(in the rows, 128 means zero)
Which row each row swaps with, under one turn or mirror
The rows were stretched afterwards, more along some directions than others.
Kupi: [109 111 138 122 125 144 118 151 120 132 131 130 137  86 181 144 104 114
 137]
dudim: [108 119 155 123 138 119 152 141 127 107 155 137 119 125 142 156 105 102
 115]
Fud: [101 132 153 118 123 124 136 134 123  93 136 136 130 123 135 144 127 105
 111]
fod: [127 126 136 112 119 108 113 107 112 119 133 145 118  78 144 130 123 132
 120]
Liti: [130 145 172 112 109 119 132 116 105 102 127 110 140  87 146 112 166 113
 132]
Folud: [103 106 106 138 125 140 120 135 125 142 148 134 130 116 163 138  89 119
 115]
pifir: [112 103 136 138 145 115 160 131 129 124 155 140 123 141 136 154  96 111
 104]
bevu: [112 116 150 133 116 106 133 115 124 121 164 143 132 116 147 166 125 101
  95]
tiga: [118 115 143 149 137 123 164 126 114 109 150 113 173 137 150 151 140  79
 125]
bila: [113 125 132 132 125 115 161 126 120 104 133 132 150 103 152 127 137 109
 134]
sidi: [ 97 122 123 143 127 121 131 127 130 132 155 144 115 141 135 139  99  94
  95]
teru: [138 135 149 108 137 139 133 125 111 111 107 123 145  86 153 127 142  94
 132]
mevot: [100 115 131 131 145 140 137 138 129 124 160 151 124 140 143 175  96  81
  93]
Kefi: [120 141 146 121 116 111 136 110 111 117 162 106 158 120 141 152 144  97
 122]
vuk: [138 153 135 106 117 126 146 124  97 118 114 119 151  82 144 104 135 131
 146]
Mifa: [127 158 142 109 126 123 153 129 103 103 118 118 160  82 140 109 148 107
 145]
Kug: [130 154 150 104 131 124 144 133  99 108 102 116 163  71 149 103 147 117
 153]
gufa: [117 127 130 125 118 104 117 109 125 121 143 153 114  86 142 143 118 125
 116]
gub: [118 122 156 118 136 120 154 135 127 109 144 130 121 121 136 152 111 110
 117]
buguz: [129 137 168 126 130 128 137  97 108 105 114 110 148  89 140 116 168  97
 140]
ridi: [119 120 129 122 119 110 120 110 119 130 145 145 131  96 158 150 120 120
 111]
kav: [124 117 141 116 128 122 150 129 123 125 140 137 112 121 142 142  97 131
 114]
Pimap: [108 106 139 121 120 124 139 117 137 133 154 119 119 141 145 151 112 106
  96]
puvis: [128 119 133 134 125 109 119 113 118 119 140 137 129  85 157 131 128 126
 125]
Zefu: [112 107 150 154 123 121 151 118 121 124 185 119 134 157 138 164 125  92
  98]
mor: [101 111 121 136 123 138 112 133 126 135 148 134 127 111 159 142 101 121
 114]
lozu: [112 145 154 111 110 129 131 134 115  91 132 121 143 103 134 142 133 126
 142]
sarik: [111 132 132 117 116 121 116 127 133 120 151 155 105 126 125 156 112 107
 112]
Gapi: [126 123 149 114 127 141 129 138 121 134 118 120 147  97 169 138 139  87
 148]
refim: [131 141 171 106 116 115 127 121 117 104 140 131 135 106 136 140 142 108
 117]
Kozul: [109  90 116 138 131 143 130 125 120 154 147 127 139 121 165 146  96 109
 114]
mosu: [111 120 146 123 106 145 120 126 118 134 136 112 150 112 154 144 125 105
 113]
vozav: [112 115 143 103 121 140 119 141 125 137 126 122 143 119 163 147 127  99
 130]
sisuk: [109 114 127 124 118 144 115 126 126 143 125 127 130  94 160 136 108 118
 127]
mudi: [110 111 152 135 132 146 149 142 120 138 158 115 169 142 165 160 122  75
 115]
dedom: [132 117 159 135 134 110 136 116 122 122 134 121 125 114 150 137 128  94
 123]
madi: [137 153 146 103 128 125 149 131 100 111 110 117 158  73 152 109 141 114
 151]
Rifot: [122  99 113 133 127 127 145  96 135 145 138 138 100 129 130 135 112  94
  95]
Sem: [120 106 125 135 126 115 136 119 127 135 165 131 142 153 139 168 122  93
 113]
liv: [111 100 117 126 113 149 113 121 127 153 140 123 132 127 156 152  96 122
 108]
nezu: [111 148 166  95 118 129 111 124 112 118 137 129 126  86 145 165 135  86
 130]
suza: [ 90 103 151 153 146 123 152 112 132 119 168 145 122 147 139 168 120  79
  95]
sani: [135 157 142 110 122 120 148 122 102  98 113 115 154  77 136  96 150 112
 150]
sezu: [116 122 133 119 132 122 149 132 127 119 146 142 110 128 130 144  92 123
 107]
vofo: [128 135 112 125 111 107 115 114 117 109 136 155 111  82 132 116 116 143
 121]
robod: [130 130 134 119 120 105 113 116 117 111 134 141 117  75 152 127 122 135
 128]

Swapped with dedom: sidi
Swapped with madi: sezu
Swapped with lozu: bila
Swapped with vuk: kav

Which row each row swaps with, under one turn or mirror
The rows were stretched afterwards, more along some directions than others.
ral: [145 139 161 116 147 115 133 114 140 130 152 157 144 149 142 139 141]
popul: [133 156 126 159 111 123 167 146 120 119  96 155 143 126 117 134 178]
dufop: [129 107 128 133 125 133 109 121 141 158 137 114 162 143 108 128 139]
mivab: [126 101  83 142 124 142 116 109 139 130 131 109 122  91 146 133 115]
mil: [131 149 157 101 156 111 155 140 122 135 118 146 133 153 127 103 146]
luf: [156 139 156 131 118 124  97 119 141 147 149 154 167 136 119 140 139]
fulu: [134 135 108  82 146 136 138 145  96 112 132 126 107 122 128 127 101]
Tego: [132 169 105 134 127 153 146 119 157 103 130 158 121 137 123 115 117]
vuru: [120 122  91 139 113 142 166 130 132 114 121 123 128 122 137 135 123]
nedo: [158 139 139 112 131 129 110 131  91 113 130 137 137 105  99 128 125]
vepid: [125 150 136 151 112 126 135 157 118 147 151 140 127  94 138 136 150]
kavot: [122 153 119 155 130 160 133 117 158  99 128 140 115 124 123 100 120]
vimu: [156 139 161 118 141 115 124 108 137 132 155 158 154 141 136 146 140]
Buz: [125 105 121 120 126 132 111 127 142 155 139 119 162 146 113 129 134]
Ran: [122 102 129 129 126 131 107 124 146 153 139 117 162 147 109 122 138]
dinu: [116 144 120 147 106 139 137 159 115 137 123 141 137 106 127 128 143]
gifev: [164 141 162 131 124 119 105 109 135 135 149 157 165 132 118 145 143]
tig: [115 136 157 128 151 124 149 129 146 124 140 131 120 151 153 113 143]
mul: [136 132 127  87 147 143 126 134  94 119 150 134 104 115 146 126  90]
boge: [117 110 132 113 121 116 115 133 143 144 128 108 152 147 128 102 118]
Zugid: [128 114 108  99 142 144 130 125 136 145 144 124 136 147 125 131 112]
zopit: [100 149  76 133 113 166 142 151 156 128 123 127 124 144 104 100 115]
fupu: [104 144 136 133 148 134 160 144 142 109 126 134 100 141 156 105 142]
bekig: [ 97 146 135 134 144 135 158 151 140 111 128 132 101 138 156 105 144]
kubo: [104 118 134 159 124 142 123 141 142 125 121 111 132 126 115  95 148]
fus: [138 119 112  95 152 148 129 113 139 141 148 135 132 144 133 131 103]
Daked: [106 110 145 150 130 132 118 133 147 143 124 106 146 144 114  99 155]
rodiv: [ 81 155  90 139 128 167 157 166 156 121 118 124  99 147 126  89 126]
Nul: [139 141 118 122 153 144 142 115 116 114 125 158 110 110 148 125 119]
neza: [114 131 116 140 110 142 118 152 122 142 136 134 132 112 134 120 124]
bev: [133 131 102 127 139 145 148 115 120 110 118 144 116 103 148 134 116]
dekaz: [150 140 156 120 145 120 134 108 138 135 154 148 142 144 142 145 134]
Mesok: [105 117 132 159 128 146 122 135 140 120 121 111 130 119 116  95 147]
lokil: [124 132 117 121 118 146 114 148 109 139 144 134 128 109 135 122 109]
felel: [134 144 156 145 117 128 104 136 136 146 144 136 140 108 136 130 134]
tuvud: [150 136 141 111 143 138 108 129  87 125 120 144 127 111 111 118 129]
lezem: [149 143 121 111 156 144 133 115 102 115 123 159 114 109 142 125 118]
kel: [120 115 107 112 155 156 129 120 134 139 137 113 109 113 141 119  98]

Swapped with luf: fus
Swapped with fupu: kubo
Swapped with rodiv: kavot

